In the rows, zero is written as 128.
Each named move below is a turn or a mirror, shown by a few rows before and after it. Which moves, in which order, take the first row of each later pair to the second? The first pair is answered.
move ton:
141,136,105,127,118,119,129,124,135,121,120,134,125,130,120,122,141,125,140,115,133 |-> 137,137,108,130,119,117,127,122,134,120,123,138,121,127,114,123,139,125,140,116,130
108,154,120,118,112,93,128,135,116,157,106,125,112,148,93,121,150,137,148,91,121 |-> 123,146,113,111,111,97,143,125,123,158,100,110,120,154,104,114,153,139,146,90,122
120,133,131,137,141,120,102,142,114,129,140,147,118,121,110,161,122,132,121,135,115 |-> 158,120,112,121,138,129,150,125,130,135,119,98,143,134,137,136,129,135,111,135,127
152,130,157,132,122,118,139,107,128,124,148,104,148,142,135,126,121,143,132,142,120 |-> 138,135,165,139,121,114,119,110,118,120,157,124,135,133,124,141,120,143,136,141,119
move Fub:
139,158,126,131,116,112,148,138,124,129,107,88,166,129,165,92,108,107,156,114,134 |-> 130,169,161,157,131,101,131,138,110,120,121,98,169,127,162,114,110,112,153,133,125
123,133,131,125,123,120,133,132,129,132,122,121,122,122,131,113,126,139,129,123,127 |-> 131,131,135,133,132,125,137,125,130,132,123,115,128,124,136,118,123,139,123,131,122
135,123,161,153,146,134,109,118,135,113,147,109,150,138,131,154,127,137,108,159,122 |-> 98,123,131,120,97,123,104,135,154,128,122,140,114,140,108,98,140,116,145,108,141
move Lafog:
122,140,164,172,144,115,118,108,121,133,141,109,162,121,128,156,132,138,118,137,127 |-> 94,142,162,157,104,102,113,119,137,140,115,129,144,124,113,110,146,122,144,102,135
122,130,135,136,148,134,112,127,122,122,153,142,127,129,118,163,109,133,119,145,118 |-> 94,135,150,133,122,122,105,140,124,128,140,159,118,130,108,134,122,124,140,128,123
138,132,102,131,108,110,149,117,159,109,115,110,126,134,114,89,135,129,126,151,138 |-> 156,132,107,139,128,119,153,111,151,101,123,101,133,135,122,111,128,134,113,165,131
Now pairs of rows:
(2 to 3 moves a pair)
143,151,154,160,151,114,118,130,115,124,141,107,126,123,127,161,129,142,110,150,109 |-> 158,132,102,121,122,127,158,129,143,141,106,85,123,131,134,103,137,130,120,116,132 : Lafog Fub
150,120,136,169,163,134,132,113,135,107,162,105,139,135,167,143,133,135,114,146,141 |-> 111,126,128,145,110,117,128,132,155,117,128,137,115,139,149,75,151,114,149,97,156 : Lafog Lafog
125,129,115,108,115,130,123,139,134,131,121,145,115,129,117,116,123,119,133,118,127 |-> 138,125,123,114,121,132,144,128,140,130,116,116,134,135,135,107,128,126,123,125,130 : Fub Fub ton
147,102,144,138,155,151,132,106,122,119,126,132,137,124,140,148,96,151,110,170,143 |-> 98,117,176,147,126,126,106,122,121,115,116,171,118,122,119,118,110,140,137,152,143 : ton Lafog
123,144,150,152,132,110,130,102,126,127,141,102,146,119,125,143,143,154,135,133,125 |-> 115,144,157,152,121,107,131,104,128,129,133,107,142,121,122,129,149,149,141,127,126 : Lafog Fub Fub
108,126,123,134,111,119,119,135,140,128,122,124,140,149,155,83,127,129,129,125,129 |-> 98,133,116,139,127,120,89,140,126,125,142,156,119,140,136,120,115,128,131,127,116 : Lafog ton
118,130,126,119,112,127,146,128,137,125,123,119,138,138,117,86,123,125,148,114,146 |-> 101,138,153,135,116,113,130,130,126,119,134,133,136,133,112,95,126,124,155,122,137 : Fub Fub
105,157,155,129,75,91,131,121,120,121,89,93,152,141,128,91,164,113,133,129,144 |-> 161,141,112,120,121,120,156,102,116,120,110,57,168,142,146,139,143,127,101,153,143 : Lafog Lafog
125,119,102,82,103,123,145,94,144,150,92,126,112,110,133,90,139,110,139,112,145 |-> 93,131,132,95,100,108,113,107,133,143,101,158,97,101,115,93,139,107,153,114,136 : Fub ton Fub
120,119,184,138,142,127,160,117,130,92,120,116,138,131,147,118,127,111,124,154,122 |-> 96,127,180,138,141,122,127,126,120,92,136,156,115,121,125,137,118,104,132,147,116 : Fub Fub ton
121,127,94,99,110,117,143,130,153,151,107,137,99,126,140,93,120,100,151,85,147 |-> 87,143,152,131,114,91,101,141,132,135,125,172,94,119,124,111,124,102,158,100,132 : Fub Fub
155,122,120,120,123,152,143,124,123,140,107,149,135,115,146,125,124,101,137,94,122 |-> 157,119,127,126,123,150,149,121,124,138,104,142,142,115,153,124,127,103,138,99,122 : Fub Lafog Fub
104,119,130,118,108,127,118,129,131,132,120,159,101,131,123,98,127,104,159,100,134 |-> 160,105,103,112,141,152,157,106,134,132,127,108,132,135,151,126,113,118,124,128,134 : ton Lafog
111,119,126,133,146,126,126,112,97,140,148,124,110,112,109,164,104,126,98,126,119 |-> 120,109,101,110,112,122,155,111,120,150,116,101,109,121,118,108,119,116,110,100,136 : Lafog Lafog ton
172,99,74,82,144,121,161,110,142,146,119,103,135,124,157,134,135,137,113,118,120 |-> 162,109,143,123,151,101,161,104,133,130,120,87,168,128,168,132,151,148,108,146,114 : Fub ton
123,139,164,156,140,121,125,131,119,118,123,123,150,126,125,138,134,132,116,152,115 |-> 133,126,135,133,119,128,155,129,140,129,99,102,153,132,134,99,140,128,122,131,128 : ton Lafog Fub
138,128,126,140,143,130,128,115,124,116,128,111,137,125,134,127,131,134,113,141,129 |-> 137,126,115,134,145,132,127,118,122,117,133,118,132,122,133,130,126,133,113,137,128 : ton Fub Fub
121,155,184,146,108,103,142,99,111,116,138,120,152,156,139,140,142,188,117,170,147 |-> 89,164,171,138,98,100,103,116,99,117,146,170,119,142,109,150,136,175,135,148,144 : Lafog Fub ton
167,133,69,88,128,152,128,149,136,130,128,136,97,137,145,99,128,118,136,95,114 |-> 126,148,103,107,115,131,97,163,125,122,132,171,79,134,125,98,134,115,152,89,107 : Fub Fub
124,145,152,150,160,123,96,123,107,127,157,148,127,121,112,176,94,134,123,142,106 |-> 162,122,82,111,159,151,136,115,125,143,143,109,132,126,129,160,90,132,112,130,121 : Fub ton Lafog
123,139,170,155,132,115,146,116,127,119,118,100,166,130,138,120,140,138,126,146,129 |-> 148,122,94,116,134,143,165,112,138,134,118,91,149,127,143,120,128,128,119,128,140 : ton Fub Lafog
162,119,63,93,128,144,154,122,143,142,118,107,118,125,128,123,123,117,121,113,136 |-> 89,148,157,138,114,102,99,145,123,125,126,164,104,121,98,117,138,112,149,117,120 : Fub Lafog
87,129,180,147,121,118,71,153,91,111,161,185,112,130,105,161,144,141,136,124,133 |-> 177,98,104,119,159,166,136,122,105,122,164,103,149,136,146,188,121,161,89,148,144 : Fub Lafog
101,140,181,160,121,98,118,132,126,129,131,141,129,137,122,112,140,132,134,124,121 |-> 97,140,168,154,119,103,106,138,125,131,136,156,119,135,112,117,132,127,139,114,118 : ton Lafog ton
125,141,158,170,145,115,80,147,90,131,149,155,125,116,127,155,104,116,119,147,141 |-> 178,115,81,128,152,149,123,135,107,149,138,112,128,120,146,156,90,114,103,135,155 : Fub Lafog
122,125,111,107,108,126,126,130,138,133,120,140,120,117,127,102,142,110,138,105,139 |-> 110,129,142,126,108,116,123,131,137,127,118,140,128,123,127,96,146,112,139,114,136 : Fub Lafog Lafog
133,124,148,133,117,121,156,121,148,122,103,95,153,139,153,86,149,128,122,135,128 |-> 162,122,118,132,154,140,151,114,133,121,133,92,154,133,154,145,125,140,103,156,117 : ton Fub Lafog
163,109,114,111,118,149,171,125,162,148,100,91,145,141,139,84,140,132,136,119,140 |-> 171,118,159,149,155,143,163,117,141,132,128,83,167,137,148,135,134,151,114,160,121 : Fub Fub Fub
133,119,85,132,154,152,102,125,93,127,165,164,119,100,98,177,104,130,125,127,100 |-> 138,104,50,92,109,156,148,124,125,147,122,136,120,110,110,98,121,120,139,90,126 : ton Fub Fub
145,127,95,114,148,155,106,125,106,161,157,96,136,133,147,186,103,95,110,147,126 |-> 136,124,70,91,110,151,125,131,132,175,122,93,124,142,142,124,118,79,130,111,145 : Fub Lafog ton
127,134,165,117,138,112,121,131,123,114,134,144,124,131,133,152,142,141,141,152,114 |-> 149,121,137,95,123,125,154,124,138,123,113,116,130,141,151,117,147,140,139,141,127 : ton Fub Fub
120,129,123,125,133,129,110,133,121,125,141,153,121,119,121,149,124,130,127,134,125 |-> 114,133,147,139,133,117,115,132,121,122,134,145,133,125,125,138,135,131,130,140,126 : ton Fub
151,119,71,87,128,157,155,126,142,128,122,121,129,131,133,121,113,119,128,135,133 |-> 118,144,182,145,133,117,137,128,126,105,124,124,161,137,138,120,137,131,130,170,115 : Fub ton Lafog
160,110,120,128,146,152,171,110,125,119,135,77,140,142,160,153,103,143,104,137,127 |-> 78,132,153,141,114,116,98,148,113,122,144,170,87,129,110,142,108,122,144,107,117 : ton Lafog
119,115,117,128,105,149,135,125,143,144,114,105,100,153,122,88,134,123,126,108,123 |-> 137,120,116,145,150,163,122,118,122,136,148,104,103,146,121,153,113,136,107,135,104 : ton Lafog Lafog
156,102,98,106,119,139,131,125,144,155,94,163,113,102,127,122,128,107,135,103,147 |-> 145,114,131,137,143,135,98,131,122,141,127,184,111,90,118,171,119,118,128,127,129 : ton Lafog Fub
143,115,91,114,134,140,154,121,127,136,121,114,140,132,132,118,132,127,127,112,136 |-> 140,119,87,109,134,139,148,123,125,137,126,122,134,130,127,124,126,126,125,108,135 : ton Lafog ton
94,137,149,152,106,110,112,145,140,112,129,147,136,127,114,108,129,126,131,137,150 |-> 96,132,138,145,96,113,123,143,146,116,118,142,138,130,117,94,136,124,132,130,151 : Fub Fub Lafog
137,136,117,80,127,123,117,112,131,124,98,160,110,104,92,130,123,107,153,166,108 |-> 162,126,120,80,137,128,147,101,139,128,87,124,131,114,110,123,126,113,139,180,113 : Fub Fub ton
121,123,110,146,150,161,148,105,92,104,139,98,126,136,104,138,112,168,92,131,148 |-> 111,120,111,134,123,154,165,105,110,109,110,93,128,144,107,89,128,159,108,109,161 : Fub ton
138,123,168,121,84,128,132,135,137,115,111,117,145,142,124,118,152,132,125,125,129 |-> 131,131,164,128,104,132,102,143,118,109,137,148,125,132,109,161,135,133,124,132,116 : Lafog Lafog ton
102,151,182,170,166,114,101,165,106,130,157,173,109,93,120,146,138,144,132,132,130 |-> 95,149,161,155,159,122,93,172,110,138,155,187,96,91,108,139,135,140,138,113,134 : Fub Lafog Fub
108,120,111,155,116,108,132,165,92,128,135,163,95,97,118,143,107,147,124,125,123 |-> 117,126,153,174,126,101,142,154,92,115,130,140,123,105,132,137,117,157,114,146,118 : ton Fub
93,129,124,135,122,122,104,153,124,142,112,154,104,119,122,145,132,133,148,103,135 |-> 128,120,98,132,150,143,122,137,121,141,127,128,117,114,137,179,114,142,124,121,131 : Lafog Lafog
101,126,93,102,97,133,126,136,121,138,122,167,117,119,114,105,132,114,132,98,122 |-> 153,116,96,114,138,151,164,110,116,130,130,106,160,129,152,134,124,136,95,140,118 : Lafog Fub ton
117,117,86,104,124,135,119,134,133,148,130,157,105,118,118,132,118,117,132,107,127 |-> 98,132,162,144,131,108,102,136,120,131,137,164,120,121,115,137,131,129,134,136,113 : ton Fub Lafog
127,127,142,132,115,113,145,126,137,122,102,108,145,142,142,81,147,132,141,118,139 |-> 119,139,176,161,138,107,123,125,121,115,124,123,149,138,135,119,144,140,131,144,124 : Lafog Fub
107,153,181,161,130,116,113,139,103,113,152,147,133,124,132,155,125,117,110,131,124 |-> 99,152,184,151,99,105,134,138,118,118,119,133,136,133,138,103,143,107,128,112,135 : ton Fub
154,122,88,104,152,140,131,113,137,126,121,106,109,121,137,152,132,114,120,142,126 |-> 124,131,96,112,145,127,102,126,131,121,130,143,86,114,115,159,130,105,132,129,119 : ton Fub
99,145,93,93,85,134,118,139,139,135,114,164,87,118,106,106,129,103,157,92,133 |-> 159,139,143,146,161,147,141,107,115,112,145,98,155,123,147,183,117,140,97,179,112 : ton Fub
141,129,174,143,141,122,135,127,121,120,117,94,152,132,140,116,135,140,121,153,122 |-> 152,124,152,135,153,132,139,120,120,120,125,87,151,133,141,129,124,140,113,155,122 : ton Fub Fub
144,149,112,139,128,158,125,113,124,152,133,142,123,124,104,182,116,183,83,146,126 |-> 98,160,137,135,97,134,106,127,129,150,121,177,103,122,86,153,132,170,111,124,126 : ton Fub
159,115,78,105,139,155,138,116,127,137,138,122,130,123,131,148,112,123,115,135,131 |-> 123,132,109,125,135,137,99,129,114,133,153,166,111,113,109,164,113,118,128,131,120 : ton Fub Lafog
116,135,132,136,140,130,110,131,130,129,138,140,120,124,115,136,125,136,127,130,125 |-> 114,135,147,142,136,122,115,130,134,126,133,133,130,129,123,124,131,138,127,135,125 : ton Fub
131,122,115,131,108,139,152,126,136,136,122,80,124,138,133,106,130,123,136,116,153 |-> 140,116,89,125,124,152,143,124,131,139,136,87,111,131,128,135,114,125,128,118,152 : ton Fub
99,136,142,135,125,133,131,157,114,113,139,136,120,120,138,138,131,148,136,115,132 |-> 102,135,117,122,121,140,133,160,119,119,141,137,114,117,134,141,129,147,137,107,134 : Fub ton
132,120,83,89,130,135,132,109,135,141,130,139,112,117,129,126,95,92,135,122,129 |-> 103,132,117,100,116,120,112,118,135,136,127,162,103,117,114,110,104,88,151,116,128 : Fub Lafog Lafog
110,131,172,151,118,107,112,133,129,111,124,145,130,132,123,117,143,127,147,125,132 |-> 108,132,137,134,121,117,99,140,128,117,133,163,105,124,112,134,130,121,150,113,131 : Fub ton
122,121,117,109,107,131,139,131,152,141,98,122,118,132,130,93,149,118,133,110,144 |-> 131,118,82,103,134,144,118,136,137,142,128,140,101,120,121,143,123,121,124,113,140 : Lafog ton Fub
127,110,79,92,111,139,117,116,133,130,128,122,106,107,125,128,101,125,120,140,147 |-> 97,128,143,125,112,111,86,124,116,116,135,147,105,105,111,136,111,125,130,154,132 : Fub Lafog
118,130,143,129,104,120,134,128,131,123,110,112,124,122,138,107,125,123,128,107,133 |-> 140,123,128,125,124,132,147,123,130,122,116,95,136,124,146,122,115,128,113,122,130 : ton Fub
116,134,158,143,144,120,93,143,120,124,158,155,113,119,108,157,122,140,135,130,98 |-> 127,117,91,99,117,137,116,144,142,141,134,149,96,122,110,122,119,125,142,89,118 : Fub ton
150,103,104,107,120,112,152,110,162,144,106,104,103,135,127,100,124,94,110,126,140 |-> 149,115,168,149,153,99,136,109,137,125,129,99,127,131,134,145,124,111,98,167,120 : Fub ton
